rotation ticks, each row followed by its count of ticks:
The counts run from 0 to 183.
[154 134 121 104 149 149 121 123 116 136 152 161 129 153  95 123  95 111
 153 149 145 124 124 123 181 124 172 140 152 206 147 150] | 175
[178 133 159  95 104 107  75 127 120 138 118 124 138  76 123 116 136 130
 130 172 172 105  99 125 144 128 142 134 138  70 121 153] | 159
[ 98 177 103 133 153 159 120 183 118 146 101 177 170  97 168 136 140 123
 132 148 158 108 100 103 129 139 136 100 135 137 114 145] | 75
[149 148 147  83 141 194 107 137 127 144  93 129 113 112 161 135 115 106
 123 171 166 123 128 155 145 120 161 125 138 177  87 148] | 163
[149 152 109 116 156 145 119 132 150 122  47 112 128 100 161 111 117 111
 164 153 138 104 104 114 143 128 147  80 139 146  73 124] | 152
[178 173 163 127 148  99  77 120 112 125 131 119 117 109 142 113  95 140
 154 186 159 115 123 139 144 146 152 163 103 141 120 163] | 54
[120 167 100 117 143 122 108 127 106  98 158  94 187  92 146 102 142 125
 124 169 153 147 106 160 111 131  93 155 150 172 113 159] | 9
[143 117 107 123 146 119  78 149  95 103 137 111 138  80 159 119  88 141
 147 126 138 109 123 191 130 133  65 102 153 108 106 152] | 103
[160 123  99 118 155 170  76 143  98 122 113 115 128 135 149 136 118 131
 179 121 107 137 133 161 168 117 153 119 164 171  96 155] | 58
[135 140 141 106 127 170 128 112 108 127 140 152 149 139 109 112 111 112
 144 155 162 127 127 128 169 123 158 130 153 227 150 152] | 174
[151 162 106 135 158 111  78  94 116 108 136  88 117  85 100  76 108 125
 124 145 148  97 127 119 146 110 128 120 122  63 127 118] | 148
[100 136  98  73  96 138  83 114 149  85 117 107 141 117 130  89 109 133
 113 145 162 143 108 175 152 107 114  87 153 104 135 121] | 38
[136 141  65 131 158 151  37 115 138 109 135 138 152 136 144 145 117 113
 108 106  97 144 144 120 125 122 172 109 162 123 125 115] | 135
[170 169 133 127 140 107 129 142 123 137 103 168 173 120 133  86 145 143
 193 170 147 120  96  97 167 141 146 143 133 148 123 153] | 65
[ 95 146  78  93 167 140  76 133 146  97 141 157 146 138 172 139  94 113
 105 124 129 158 115 160 150 135 123 106 155 169 104 122] | 133
[160 154  97 102 177 179  86 142 110 142 160 149 154 107 115 119 126 146
 130 113 136 112 137 113 161 107 147 142 143  64 158 130] | 71
[110 148 135 147 119 147 132  93 115 131 103 151 121 126 108  96  99  86
 102 150 190 105 113  93 174 144 135  79 132 151 138 101] | 33
[128 137 107  76 111 113  89 114 172  83 105 129 138 137 128  90  92 136
 127 149 168 150  98 168 167 123 136 104 141  83 133 114] | 37
[157 108 149 108  74 141  58  97 122  92 127 109 166 114 137 122 109 154
 146 129 140 142 154 147 134 120 153  86 138 136 152 134] | 49
[200 126 120 112 167 111  95 113 138  99 141 131 121 108 140 123  45 140
 155 129 134 106 141 169 144 135 114 124 126  85 136 132] | 101
[128 151 128 136 114 185 121 123 147 113 104 195 173 147 170 116  98 140
 128 123 164 151 160 114 138 136 163  98 121 131 170 103] | 78
[122 178 116 125 116 143 102 100 115 116 148 177 156  92 157  85 140 115
  86 154 141 119 161 105 158 132 104 123 134 185 110 121] | 21
[116 100 136 127 146 147  68 154  59 138 142 102 148 115 111 154 124 128
 140 125 181 139  86 142 158 144 124 103 154 128 148 160] | 168
[204  93 131 120 134 114  98 133 114 119 105 165 143 138 146 109 114 126
 162 146 154 154  99 149 187 158 119 147 160  88 114 138] | 112
[ 78 190 103 141 104 125  94 138 131 128 119 147 151 117 151  94 104 120
 101 182 170 125 113 175 106 125 125 130 129 128 136 148] | 85
[160 177 129 122 150 155  89 102 141 133 116  79 129  86 118 129 102 109
 119 160 173  87 131 105  94 106 181 117 118 114 139 123] | 42
[133 143 112  77 137 190 132 138 113 104 136 174 154 128 147  84 120 145
 152 133 140 137 144 153 198 113 108 110 156 167 136 135] | 68
[125 182 112 143 151 106  94 108 111 113 121  79 128  73 121  80 102 132
 123 156 173  97 109 127 138 124  97 104 114  88 117 125] | 149
[159 114  90 104 124 152  97 124 146  97 117 140 215 132 148 127 144 125
 146 116 134 173 108 116 127 142 159 121 179 108 161 129] | 124
[127 129 103 133 111 115  61 146 121 156 148 195 138 133  93 125 102 113
 108 147 158 110 105 124 145 123 163 132 161  70 155 137] | 82
[157 143  96 122 114  83  70 134 120 112 139 173 194  99 146 116 166 136
 142 123 114 134 108  86 144 145 136 121 165 114 114 140] | 18
[154 131 128 158 135 156  88 115  56 116 144  93 174 101 114 102 135 150
 161 114 146 123 150 108 155 122 122 111 139 133 171 138] | 61
[115 122 127 130 110 184 111 115 121 119 133 195 155 150 146 118  83 135
 114 110 160 139 154 127 160 127 146  85 136 142 182 103] | 79
[141 122 102 113 100 175 102 134  89 121 135 120 168  95 140  88 157 109
 113 157 147 143 134 169 149 117  87 147 178 131 107 145] | 115
[133 164 115 158 134  67  90 114 148 119  82 166 129 142 144 101 101 112
 146 157 144 118 100  93 142 155 164 109 129 140  98 125] | 141
[157 136 130 121 118 146 135 102 139 122 134 153 117  94 122 102  65 103
 134 164 135  73 158 143 126 109 119 105 154 202 117 133] | 98
[138 105  98 107 178 148 131 160 117 124 113 149 174 139 140 153 113  97
 150 125 160 158  63 117 160 158 121 113 172 142 126 131] | 122
